Small tables with named rows and columns. After each table, cells are looked up by row and column.

pinab:
         nogagef  tezaku  seb  fidum  fus  pepo
fitibuv       92     252  117    138  141   131
nev          180     170  148     47  192   161
miv          113     223  122    123  148   138
zik          139     150  140    171  139   138
redubi       102     160  131    198  109   125
benesi        73     231  117    192  114   121
davuk        165      47  157    193  119   141
besepi       155     124  145    151  147   147
muge         125     203  132    140  152   138
bevavo       138     125  139    174  127   138
vep          209      57  157     87  161   159

What is the fus of muge in pinab? 152
What is the fidum of benesi in pinab? 192
What is the pepo of benesi in pinab? 121
What is the fus of fitibuv in pinab? 141
What is the seb of benesi in pinab? 117
What is the pepo of zik in pinab? 138
What is the tezaku of vep in pinab? 57
What is the fidum of besepi in pinab? 151
What is the nogagef of fitibuv in pinab? 92
What is the fidum of redubi in pinab? 198

Table famak
	kenon	sagegel	butuf	kosariv	lera	lefuma	dinub
lag	35562	55879	65123	45433	44550	41477	50300
rel	28284	33676	42148	60931	75532	52587	60843
munop	54691	23607	61372	39433	47257	42566	48422
lirute	56605	52056	40505	71826	64709	54157	52426
tamusu	53767	63437	67810	32066	40752	41459	38497
gumav	64679	43540	47133	62729	31118	47138	63041
sis	31332	56208	61480	37575	53814	48566	39033
guposek	58029	45733	42406	54310	56030	59698	35628

lefuma of lirute: 54157
butuf of munop: 61372
sagegel of tamusu: 63437
lera of rel: 75532
lefuma of lag: 41477
sagegel of gumav: 43540
kenon of guposek: 58029
lefuma of gumav: 47138
lera of munop: 47257
butuf of rel: 42148
butuf of sis: 61480
lefuma of munop: 42566
kenon of gumav: 64679
butuf of tamusu: 67810
lera of lag: 44550
lera of tamusu: 40752
sagegel of guposek: 45733
Which row has the largest butuf? tamusu

dirive
           tuza     gov   rafog    vazu
zub       0.304  -0.040   0.003   0.158
zigorid   0.369   0.153   0.038   0.177
votova    0.381   0.103   0.049   0.243
mak       0.127   0.111  -0.097   0.200
luta      0.070   0.019   0.015   0.542
sanisu   -0.226   0.284   0.196  -0.116
dokov     0.084   0.049   0.032   0.103
domat    -0.233   0.317   0.207  -0.183
fep       0.328  -0.148   0.002   0.289
bet      -0.128   0.188   0.156  -0.038
loz      -0.562   0.290  -0.033  -0.193
gogunem   0.021  -0.036   0.240   0.211
sevifur   0.055   0.059   0.037   0.069

tuza of zigorid = 0.369
vazu of fep = 0.289
rafog of luta = 0.015
rafog of loz = -0.033
gov of fep = -0.148
gov of votova = 0.103
tuza of domat = -0.233
tuza of zub = 0.304
rafog of votova = 0.049
vazu of mak = 0.200
vazu of sevifur = 0.069
vazu of gogunem = 0.211
vazu of sanisu = -0.116
vazu of zigorid = 0.177
rafog of mak = -0.097
rafog of domat = 0.207

dedeb =
,zipelan,dal,tez,pinerun,mepal
sotot,80,175,246,171,91
gabizit,133,112,159,79,160
pesakig,90,72,160,164,213
kepe,164,59,114,108,113
vok,158,52,134,116,155
doz,133,82,200,105,157
zuli,142,199,89,127,69
piridig,126,106,85,43,140
falaz,75,141,153,141,153
peg,86,163,122,202,97
zelag,159,149,164,159,141

zelag, pinerun -> 159
falaz, dal -> 141
zelag, tez -> 164
falaz, mepal -> 153
zuli, mepal -> 69
doz, dal -> 82

veb =
            biv     teb     soz     bal     fik  risemub  bedoru   lifug
suzepub  69.535  67.601  66.423  83.162  39.373   66.790  62.855  59.951
rof      62.400  73.961  67.414  57.582  67.156   61.766  63.727  60.067
kavul    64.364  67.021  43.112  67.130  15.335   62.763  88.982  65.208
vimi     63.140  65.682  67.598  51.244  67.197   77.702  78.071  66.831
redibe   64.733  45.243  62.457  46.028  67.122   58.976  36.566  69.145
milukof  62.968  57.667  69.133  50.597  38.846   59.546  62.205  78.976
sugetul  64.935  47.866  57.107  62.016  61.989   67.430  78.089  74.330
levubo   59.253  31.326  72.384  56.968  54.082   57.121  84.908  54.509
gelakob  63.176  62.269  66.847  35.429  46.822   54.230  65.289  63.920
mora     64.392  74.265  81.276  73.828  71.036   74.954  98.630  69.027

What is the soz of kavul in veb? 43.112
What is the bedoru of sugetul in veb? 78.089
What is the bal of gelakob in veb? 35.429
What is the teb of suzepub in veb? 67.601
What is the teb of levubo in veb? 31.326
What is the risemub of vimi in veb? 77.702
What is the lifug of levubo in veb? 54.509
What is the risemub of suzepub in veb? 66.790

zosaz =
         podo  tudebag  dif  vadale  nulinab  mezad  vesut
zun       0.4      0.4  0.3     0.6      0.3    0.7    0.5
los       0.4      0.7  0.5     0.6      0.4    0.2    0.4
rufal     0.5      0.4  0.5     0.4      0.4    0.6    0.5
misaz     0.4      0.4  0.5     0.6      0.5    0.3    0.6
loga      0.6      0.5  0.4     0.6      0.4    0.8    0.4
nerabu    0.6      0.6  0.4     0.5      0.3    0.2    0.4
tagi      0.4      0.5  0.4     0.6      0.4    0.4    0.5
sema      0.6      0.7  0.5     0.4      0.4    0.5    0.7
sives     0.5      0.5  0.4     0.4      0.5    0.3    0.3
zamemub   0.4      0.5  0.5     0.5      0.5    0.6    0.4
fes       0.5      0.6  0.4     0.6      0.6    0.5    0.4
fubazom   0.4      0.6  0.5     0.5      0.5    0.4    0.3
dimapo    0.5      0.4  0.5     0.6      0.4    0.6    0.4
zap       0.5      0.3  0.3     0.4      0.5    0.1    0.6

What is the podo of nerabu in zosaz? 0.6
What is the dif of fubazom in zosaz? 0.5
What is the tudebag of misaz in zosaz? 0.4
What is the tudebag of tagi in zosaz? 0.5
What is the tudebag of zamemub in zosaz? 0.5
What is the vesut of misaz in zosaz? 0.6
What is the podo of zun in zosaz? 0.4
What is the vesut of sives in zosaz? 0.3
What is the vesut of zun in zosaz? 0.5
What is the mezad of sives in zosaz? 0.3
What is the vadale of nerabu in zosaz? 0.5
What is the dif of rufal in zosaz? 0.5
What is the nulinab of sives in zosaz? 0.5
What is the nulinab of los in zosaz? 0.4
What is the vesut of loga in zosaz? 0.4
What is the vadale of misaz in zosaz? 0.6
What is the vesut of tagi in zosaz? 0.5
Which row has the largest mezad? loga

